In the data rows, 128 means zero.
Here are some points, one per row:
98 120 127 183 143 170 153 102 62 179 174 90 107 69 143 77 98 143 108 142 107 162 71 93 173 101 127 132 146 121 186 73 132 114 80 132 93 164 118 129 95 126 135 139 178 169 96 124 90 114 146 143 163 133 164 135 139 137 110 108 118 70 102 89 75 156 188 128
122 142 175 188 128 100 100 169 129 134 104 185 114 111 131 193 145 113 158 153 97 129 65 130 152 171 142 114 133 166 186 126 123 150 103 147 143 143 125 108 106 128 155 148 109 67 105 189 93 135 99 146 142 218 93 114 135 64 118 149 106 154 131 140 160 147 140 194
92 177 156 158 115 141 110 132 141 100 143 153 152 147 125 188 160 134 29 168 108 188 169 59 88 83 164 121 125 136 57 118 137 165 120 114 162 146 85 132 133 128 130 131 125 137 104 95 122 86 148 91 87 114 132 139 148 112 153 77 94 92 173 143 114 179 101 151
102 158 69 90 114 137 182 128 102 101 164 141 72 129 88 120 107 120 124 125 195 125 82 134 144 98 143 161 118 177 130 129 97 159 121 80 146 105 123 111 175 146 119 148 158 110 126 177 178 185 119 142 54 99 106 139 160 151 121 124 92 166 116 118 71 172 119 184
152 97 175 105 129 71 160 125 55 103 94 97 115 140 141 152 153 140 133 141 80 176 131 160 137 96 117 86 145 139 89 125 186 180 123 113 105 112 167 148 95 120 101 153 163 135 79 145 102 172 136 155 103 125 156 161 197 180 129 118 115 165 89 146 160 99 129 88
153 169 119 155 97 108 175 94 174 144 58 137 89 95 128 51 132 100 161 145 80 161 135 97 135 149 128 197 137 178 96 119 142 107 126 90 136 154 133 99 105 120 126 128 59 146 164 53 151 154 131 157 156 149 89 93 141 181 148 139 108 143 158 153 102 97 149 95
140 167 89 160 95 127 122 211 123 98 114 165 125 138 134 94 133 141 112 114 105 137 87 172 98 72 128 159 106 115 153 173 94 113 92 212 110 107 153 165 121 52 148 104 80 168 107 130 139 154 89 100 120 94 169 139 103 134 108 123 104 111 116 125 104 155 103 89
205 102 106 124 138 98 166 66 115 118 203 165 98 107 184 108 101 154 100 103 88 139 106 120 133 145 135 128 134 181 126 138 132 94 111 98 130 163 153 122 148 124 129 117 136 109 100 108 177 64 126 110 87 128 125 207 63 102 85 133 116 99 157 154 226 186 80 98
126 117 143 154 157 143 138 152 189 126 174 104 131 131 161 135 167 146 193 98 164 114 168 82 169 87 96 175 104 70 91 121 137 92 70 146 149 142 126 86 171 141 159 167 153 123 149 105 88 155 74 99 105 167 188 131 142 130 134 129 133 201 125 184 110 149 128 105
144 158 167 68 117 133 164 160 147 109 94 173 140 85 150 76 133 115 117 126 172 96 130 128 125 130 175 91 164 111 143 137 99 55 125 113 80 151 104 118 139 201 107 146 99 113 98 198 56 108 160 77 103 114 173 145 138 137 140 154 137 101 144 136 152 129 177 133
179 160 127 138 103 156 131 131 114 148 82 156 80 90 64 112 172 117 97 136 159 149 214 91 165 136 85 80 116 101 86 136 115 117 147 161 146 107 136 162 88 145 179 131 172 160 139 201 161 103 118 172 130 157 151 129 89 118 81 184 135 124 124 118 132 91 133 151
172 112 115 119 180 114 135 173 133 124 154 105 170 129 96 115 159 157 93 125 134 105 70 131 74 129 127 158 136 182 84 117 83 119 95 167 113 71 63 166 123 184 142 120 159 103 165 82 108 170 116 219 139 112 142 102 120 106 140 104 159 110 147 114 153 142 135 114
100 186 82 113 128 111 147 171 83 172 115 111 111 122 161 131 136 111 129 123 74 76 228 153 179 152 111 118 152 158 138 112 184 130 122 131 124 142 127 79 129 151 130 67 118 89 171 81 79 116 97 137 120 50 98 133 115 77 125 102 143 177 88 120 116 99 122 155
134 117 222 145 92 135 90 104 111 167 102 107 137 120 92 145 72 111 156 131 147 86 135 129 145 184 150 121 131 149 98 141 135 108 155 186 182 91 155 92 184 140 150 63 141 127 163 83 155 129 91 81 61 105 120 139 177 159 112 139 126 93 115 113 108 150 141 88
107 195 101 57 124 162 107 78 210 78 156 96 119 99 111 129 166 144 124 112 101 121 82 143 129 132 167 96 119 121 117 129 116 154 155 168 95 157 190 143 153 76 120 131 187 79 121 110 114 123 158 152 116 143 116 112 151 85 76 131 111 112 125 124 107 112 136 91
119 33 127 160 94 114 149 147 163 142 163 126 102 150 132 127 111 119 66 135 120 97 140 131 172 149 147 95 153 107 139 100 115 139 139 167 93 118 130 133 121 130 49 154 82 136 167 110 162 104 150 135 134 131 163 69 127 150 100 155 64 205 167 72 150 104 119 169
108 126 195 107 115 123 89 120 129 67 123 131 92 168 129 124 106 140 114 119 101 61 140 126 129 164 155 146 178 109 142 123 162 102 97 71 86 183 94 206 144 113 95 106 151 179 117 141 127 206 125 140 158 174 120 142 77 114 144 119 121 124 116 116 90 123 84 140
137 118 137 157 157 159 109 105 116 208 135 148 162 154 109 132 182 141 116 151 132 127 135 196 177 147 89 153 152 120 137 132 110 148 152 107 112 161 88 163 175 83 97 181 127 75 136 136 197 130 99 102 156 83 108 199 166 128 167 169 157 121 165 160 124 98 131 96
67 124 141 111 162 145 116 116 155 116 178 154 143 174 120 78 118 105 122 127 95 127 138 124 102 139 22 137 171 226 151 126 78 127 170 142 150 108 177 137 121 161 107 152 117 196 122 158 114 93 162 98 114 141 130 135 155 91 122 114 138 129 110 167 125 108 94 108
160 117 130 167 117 126 141 97 201 105 148 114 165 116 121 156 90 143 165 76 130 56 133 133 149 86 111 81 91 142 99 162 158 200 50 121 130 87 66 94 132 128 128 135 89 169 118 126 104 116 147 148 146 105 99 165 127 148 126 178 161 87 126 162 67 66 147 170
135 155 145 104 131 154 189 109 153 153 145 157 166 119 150 140 155 100 139 172 185 169 105 153 145 129 116 131 178 118 139 166 151 152 168 116 89 30 152 129 143 105 104 135 121 131 110 64 130 118 98 104 103 195 164 141 37 108 122 59 151 97 120 106 113 104 105 158
114 161 83 159 162 130 81 161 143 148 143 104 141 115 194 141 139 142 168 109 171 150 130 124 114 137 77 93 132 116 131 96 125 78 140 98 147 116 101 138 94 146 155 62 113 69 109 163 157 134 163 138 102 186 135 170 160 181 147 147 63 95 128 49 143 64 83 136
138 113 87 191 168 145 144 85 105 124 78 188 140 102 122 110 79 141 133 113 100 87 157 160 87 76 204 160 150 114 135 113 149 156 155 116 157 131 160 110 159 121 126 139 172 109 158 184 108 115 131 127 164 150 162 84 131 149 138 49 109 96 90 142 168 89 109 143
147 121 150 148 188 62 76 129 146 107 125 96 87 132 92 95 120 124 134 100 197 165 152 136 145 133 117 166 136 118 155 175 172 154 102 100 175 135 137 154 132 105 161 156 139 123 113 82 144 84 164 105 73 72 124 79 131 60 167 137 161 147 124 106 152 75 181 153
134 174 135 108 109 114 124 161 107 154 127 127 230 147 111 141 80 198 136 66 122 171 112 115 122 133 102 129 117 101 106 115 94 181 156 78 109 159 141 81 185 120 121 97 117 179 107 148 149 143 116 173 127 136 164 97 108 87 121 138 101 143 163 105 141 148 184 114
160 144 156 156 83 119 144 147 132 63 124 114 158 122 197 124 138 127 147 221 180 120 127 91 126 82 115 113 112 110 235 81 115 120 125 136 145 156 120 129 124 163 73 84 156 126 138 152 172 126 133 160 126 106 95 82 109 127 104 136 145 94 104 164 144 125 115 92
110 86 154 126 111 83 181 121 131 106 121 149 100 126 134 135 111 145 206 132 123 142 136 102 84 101 92 124 111 69 116 204 146 116 212 158 171 148 98 140 129 111 125 162 130 91 182 117 87 128 130 156 170 86 124 164 152 115 107 126 155 110 161 64 91 173 139 149
163 48 100 74 96 181 120 199 89 130 147 109 111 94 105 147 99 141 174 102 164 176 169 126 121 191 135 141 113 129 92 72 116 157 130 142 151 118 138 123 118 71 96 132 111 108 120 112 109 118 136 86 127 150 79 102 146 103 159 116 169 82 164 181 125 99 98 119
120 148 106 137 162 156 131 130 132 100 118 104 145 103 132 207 106 84 101 120 152 150 124 140 123 135 96 116 109 105 151 141 173 82 147 132 36 149 181 129 94 192 148 102 99 148 170 125 192 149 184 123 169 132 137 123 177 116 134 139 158 109 100 186 153 196 120 166
129 100 102 100 147 124 96 62 106 122 161 118 164 108 153 185 122 69 85 153 64 140 136 128 64 146 164 186 122 50 163 97 126 98 115 115 161 94 164 112 86 160 139 138 99 147 110 174 124 180 96 136 100 100 122 125 86 118 117 170 129 145 145 98 98 89 162 117
76 91 107 139 129 124 125 109 135 133 162 96 122 196 109 92 134 145 129 154 148 164 131 134 150 140 199 121 72 164 127 169 205 90 189 138 89 139 111 90 120 133 164 123 125 148 122 177 108 100 83 147 182 118 103 109 68 178 193 101 125 158 148 166 135 105 134 91
76 128 142 103 137 154 119 147 91 154 141 95 167 73 97 142 163 72 188 143 164 91 143 139 55 107 183 129 125 135 143 151 106 148 93 87 145 130 100 154 140 112 147 125 106 165 92 96 131 62 127 163 179 120 145 130 153 147 62 141 145 198 151 108 155 172 104 102
73 130 103 169 49 137 108 112 148 176 81 123 110 153 139 130 118 121 132 96 115 77 124 109 147 149 83 119 146 96 95 127 115 154 117 105 139 93 155 126 111 124 160 125 160 77 109 115 82 162 176 73 124 105 81 94 72 182 191 138 212 178 120 90 191 178 136 129
157 109 142 52 167 98 154 109 133 173 88 111 95 194 142 165 132 189 161 163 65 122 149 153 167 121 160 122 106 106 152 128 48 134 129 103 106 93 80 92 90 127 186 136 129 164 182 111 129 106 169 86 132 118 105 75 121 149 116 126 106 114 102 141 110 146 99 137
146 122 91 89 116 114 60 65 119 119 55 142 129 180 153 93 119 119 102 107 188 131 93 120 125 132 137 100 77 105 138 75 111 152 133 144 156 145 107 134 79 146 73 115 93 127 134 98 130 108 90 119 167 173 154 180 154 120 131 95 132 156 59 126 129 157 161 154
These points spread out most along one direction. How far along it is each point below, from 0 to 99? The average is 50, and the first point in the table lies past the average. One standard deviation of the points above along it is 16.
114 161 83 159 162 130 81 161 143 148 143 104 141 115 194 141 139 142 168 109 171 150 130 124 114 137 77 93 132 116 131 96 125 78 140 98 147 116 101 138 94 146 155 62 113 69 109 163 157 134 163 138 102 186 135 170 160 181 147 147 63 95 128 49 143 64 83 136 60
146 122 91 89 116 114 60 65 119 119 55 142 129 180 153 93 119 119 102 107 188 131 93 120 125 132 137 100 77 105 138 75 111 152 133 144 156 145 107 134 79 146 73 115 93 127 134 98 130 108 90 119 167 173 154 180 154 120 131 95 132 156 59 126 129 157 161 154 58
157 109 142 52 167 98 154 109 133 173 88 111 95 194 142 165 132 189 161 163 65 122 149 153 167 121 160 122 106 106 152 128 48 134 129 103 106 93 80 92 90 127 186 136 129 164 182 111 129 106 169 86 132 118 105 75 121 149 116 126 106 114 102 141 110 146 99 137 36
108 126 195 107 115 123 89 120 129 67 123 131 92 168 129 124 106 140 114 119 101 61 140 126 129 164 155 146 178 109 142 123 162 102 97 71 86 183 94 206 144 113 95 106 151 179 117 141 127 206 125 140 158 174 120 142 77 114 144 119 121 124 116 116 90 123 84 140 61
76 128 142 103 137 154 119 147 91 154 141 95 167 73 97 142 163 72 188 143 164 91 143 139 55 107 183 129 125 135 143 151 106 148 93 87 145 130 100 154 140 112 147 125 106 165 92 96 131 62 127 163 179 120 145 130 153 147 62 141 145 198 151 108 155 172 104 102 52
100 186 82 113 128 111 147 171 83 172 115 111 111 122 161 131 136 111 129 123 74 76 228 153 179 152 111 118 152 158 138 112 184 130 122 131 124 142 127 79 129 151 130 67 118 89 171 81 79 116 97 137 120 50 98 133 115 77 125 102 143 177 88 120 116 99 122 155 22
119 33 127 160 94 114 149 147 163 142 163 126 102 150 132 127 111 119 66 135 120 97 140 131 172 149 147 95 153 107 139 100 115 139 139 167 93 118 130 133 121 130 49 154 82 136 167 110 162 104 150 135 134 131 163 69 127 150 100 155 64 205 167 72 150 104 119 169 48
122 142 175 188 128 100 100 169 129 134 104 185 114 111 131 193 145 113 158 153 97 129 65 130 152 171 142 114 133 166 186 126 123 150 103 147 143 143 125 108 106 128 155 148 109 67 105 189 93 135 99 146 142 218 93 114 135 64 118 149 106 154 131 140 160 147 140 194 58
134 174 135 108 109 114 124 161 107 154 127 127 230 147 111 141 80 198 136 66 122 171 112 115 122 133 102 129 117 101 106 115 94 181 156 78 109 159 141 81 185 120 121 97 117 179 107 148 149 143 116 173 127 136 164 97 108 87 121 138 101 143 163 105 141 148 184 114 57
107 195 101 57 124 162 107 78 210 78 156 96 119 99 111 129 166 144 124 112 101 121 82 143 129 132 167 96 119 121 117 129 116 154 155 168 95 157 190 143 153 76 120 131 187 79 121 110 114 123 158 152 116 143 116 112 151 85 76 131 111 112 125 124 107 112 136 91 64
144 158 167 68 117 133 164 160 147 109 94 173 140 85 150 76 133 115 117 126 172 96 130 128 125 130 175 91 164 111 143 137 99 55 125 113 80 151 104 118 139 201 107 146 99 113 98 198 56 108 160 77 103 114 173 145 138 137 140 154 137 101 144 136 152 129 177 133 67
152 97 175 105 129 71 160 125 55 103 94 97 115 140 141 152 153 140 133 141 80 176 131 160 137 96 117 86 145 139 89 125 186 180 123 113 105 112 167 148 95 120 101 153 163 135 79 145 102 172 136 155 103 125 156 161 197 180 129 118 115 165 89 146 160 99 129 88 51
179 160 127 138 103 156 131 131 114 148 82 156 80 90 64 112 172 117 97 136 159 149 214 91 165 136 85 80 116 101 86 136 115 117 147 161 146 107 136 162 88 145 179 131 172 160 139 201 161 103 118 172 130 157 151 129 89 118 81 184 135 124 124 118 132 91 133 151 50
